In the data rows, 128 means zero.
Some points, each followed by its number:
[155 155 154 148 137 112 113 143 144 135 131 118  96 141 166 158 144 126
  56 134 115 124 121 114] 0
[152 158  55 167 128  91 135 110 118 151 141 132  55 134 112  55 125 112
 167  55 144 118 114  55] 1
[113 110  93 157 169 130 136 131 107 116 134  55 161 121 104 147 132 147
 112 111 122 151 123 141] 2
[145 156 134  96 116 125 129 112 104 146 130 119 163 162 176 161 139  57
 124 136 178 134 110 118] 3
[119 132 131 129 119 147 136 171 185 148 131 138 116 123 107  89 176 155
 124 133 126 172 191 159] 4
[144 148 142 140 134  53 132 137 137 133 138 125 107 155 179 163 140 125
 129 127 127 122 128 112] 5
[169 152 123 140 122 105 140 116 102 154 138 144 156  55 111 142 129 125
 171 151 130 126 111 120] 6
[172 158  55 141 127 113 144 121  99 149 150 142 146 119  99 146 121 133
 161 151 139  53 106 125] 7
[105 111 158 146 167 153 156 184 182 115 111  55 154 130 117  77 117  57
  90 122 137 162 155 154] 8
[130 109  97 145 172 141 134 129 107 122 131 121 164 131  98 143 130 151
 123 115 129  53 129 142] 9
[142  58 118 142 117 125 130 132 111 136 153 119 137 151 150 161 137 125
 131 124 121 130 134 108] 10
[142 127  96 139  98 116 126 114  96 144 149 121 158 148 126 161 155 136
 143 131 129 129 129 110] 11
[142 127 100 135 113 119 133  57  98 148 158 120  55 153  57  55 137 138
 139  55 132 138 127 107] 12
[102 147 158 150 164 129  54 187 180 135 120 118 161 118 135  55 140 156
 129 123 131 165 160 158] 13
[160 148 143 170 123  86 127 112 110  55 139 133 114 132 116 145  53 127
 155 153 142 120 108 138] 14
[143 127 103 137 103 119 130 111  95 137 149 127 157 149 132 156 143 133
 142 128 118 128 128 110] 15
[138 127 110 128 131 124 144 127 115 133 156 122 145 150 159 162 140 126
 131 120 130 132 135 109] 16
[159 157 143 125 138  89 132  57 112 167 159 136 103 140 119 165 142 153
 160 144 132 133 125  55] 17
[132 155 166 157  56 113 115 157 160 151 140 129  55 145 166 149 122 112
 147 127 107 149 130 107] 18
[134 130 118  54 116 171 135 175 193 142 133 148 116 118  88  94 173 170
  96 121 136  53 182 153] 19
[101 134 169 154 164 125 154 179 173  55 107 132 159  55 116  79 141  57
 107 120 131 155 149 159] 20
[157 179 164 109 133 105 131 103 127 156 145 163 132  55 149 130 116 107
 154 172 159 127 140 130] 21
[143 167 155 129  95 134 104 125 109 131 122 111 142 158 159 163 152 133
 125 131 164 113 118  55] 22
[158 163 133 128 136  94 133 119 117 171 165 133  95 142 125 165 136 148
 162 153 133 136 126 119] 23
[ 55  58 153 142  56 146 163  57 180 128 114  55 160 126  57  85 123 149
 129 128 123 175 159 156] 24
[141 130 123 150 104 122 125 123 101 135 148 115 157 149 136 159 150 128
 143  55 120 128 123 107] 25
[ 55 117 159 151 146 159 174 188 182 123 111 128 156 130 140  55 109 152
 121 117 134 171 151 153] 26
[110 114  55 147 176 147 153 188 183 110 107 136 150 111  57  78 126 162
  95 116  54 152 146 158] 27
[155 161  55  54 142 117 122 139 143 137 132 125 106 145 183 158 145  57
  56 134 126 127 122 106] 28
Which two points above are nearest to each new point by angle? Their numbers follow each, smallest number first.
[109 148 148 150 166 125 142  57 195 132 127 105 156 118  57  82 147 153
 116 123 121 172 159 154] 4 24
[158 150 137 157 129  84 127 106  90  55 140 131 172 135 104 144 125 105
  56 149 142 117  93 131] 0 14
[139 157 144 141 126 112 125 143 134  55 141 129 101 146 182 160 133  57
 142 114 118 117 134  98] 5 18
[ 55 161 143 163 126  79 129 116 126 147  57 138 169 130 135 130 103  97
 168 171 151 111 133  55] 21 22
[171 155 137 119 135  53 128 126 107 167 157 139 105 133 114 166 136 142
 175 145 135 120 107 124] 17 23
[134 140 180 146 122 126 121 132 167 168 154 130 108 164 158 149 121 105
 145 135 118 138 141 131] 5 18
[159 161 143 131 131  53 130 125 116  55 154 136 105 137 123 163 131 154
 165 147 130 130 114 127] 5 14
[154  58  55  54 112  53 102 142 139 123 142 120 106  55 165 153 149 137
 136 119 113 113  51 100] 10 28
[146 137 184 147 120 113 128 123 157 172 154 118 114 164 151 146  53 112
  56 149 131 132 142 131] 0 18
[143  58 120 139 122 125 132 104  93 146 140 117 155 125 130 148 121 109
 153 146 120 115 117 114] 10 15
[140 144 129 103 130 124 142 116 108 141 141 129 159 162 177 157 143  57
 114 137 170 130 121 110] 3 16
[ 96 119 122 137  56 153 116 110 106 123 116  97 180 148 166  55  53 140
 125 167 151 111 104 159] 24 26
[144  58 107 134 105 121 142 108  98 145 151 117 158 164 137 165 139 136
  56 129  54 130 123 114] 10 15
[165 160 144 165 125 100 126 106 120 151 158 124  55 127 116 137 111  98
 173 151 147 121 113 134] 17 23
[105 120 157 149 155 128 161 185 176 113 113 129 167 132 117  84 139 183
 115 124 131 159 156 154] 4 26
[103 107  90 174 169 123 138 123 108 108 132 130 167 120 109 150 115 148
 117 109 127 147 117 138] 2 9
[165 146 133 152 128  85 129 108  53 138 131 147 171 127 108 142 127 112
 174 144 135 122  99 137] 6 15
[135 147 164 155 130 120 124 143 166  55  57 132  55 151 161 149 124 106
 148 132 117 142 136 121] 14 18
[161 147 129 129 136  96  54 130 109  55 158 131 103 136 115 160 136 141
 164 145 130 125 118 122] 14 23
[118  58 165   0 134 201 139 132  53 175 206 172  90  74 147 133 149 176
  56 131 108  53 136 124] 9 19
[139 124  94 140 111 123  54 119  98 146 152 127 155  55 134 157 126 136
 138 129 132 134 122 114] 6 11
[136 189 179  54 135 142 126 124 127 161 168 165 109 109 159 128 133 129
 148 153 140 135 114 136] 21 23
[156 136 177 159 130  86 132 112 140 173  57 132 128 146  57 147 128 113
  56 159 134 119  51 123] 0 17
[167 154 135 135 132 125 155 123  96 154 154 146 137 121  95 153 122 132
 168  55 133 122 110 124] 6 25
[167 154  55 141 132 112 141 120  99 151 145 149 146 131 101 149 119 130
 162 147 137 116 114 125] 7 11
[157  58 133 126 135  96 147 129 113 167 159 132 104 143 122 162 137 146
 164 143 129 138 117 119] 10 23
[ 99 169 141   0 137 255 131  57 142 188 170 232  61  38 122 145 170 234
  92 111 127 109  98 133] 19 21
[145 174 145 165 147  97 106 150  53 136 131 123  82 140  57 150 136 128
 146 126 115 135 119 114] 17 23
[145 143 146 156 119 105 118  57  93 115 135 120 151 134 114 140 117 108
 169 147 134  95  93 132] 6 14
[170 156 129 133 123 116  54 126  53 147 152 141 145  55  94 147 116 121
 160 153 135 119 104 127] 6 21
[ 99 105  78 192 144 126  54 127 110 109 136 132 172 145 120 133 118 146
 130 113 124 140 123 142] 2 9
[102  91 128 105 121 193  86  57 154  36 116 208 100 140 255  87  77 114
 147 181 176 103 122 199] 14 21
[165 142 143 155 116  53 120 125 118 157 134 142 106 130 110 156 126 145
 163 150 135 124 114 137] 5 23
[142 136 122 106 141 117 153 122 108 139 149 134 162 165 178 149 136 132
 119 129 155 134 125 105] 3 16
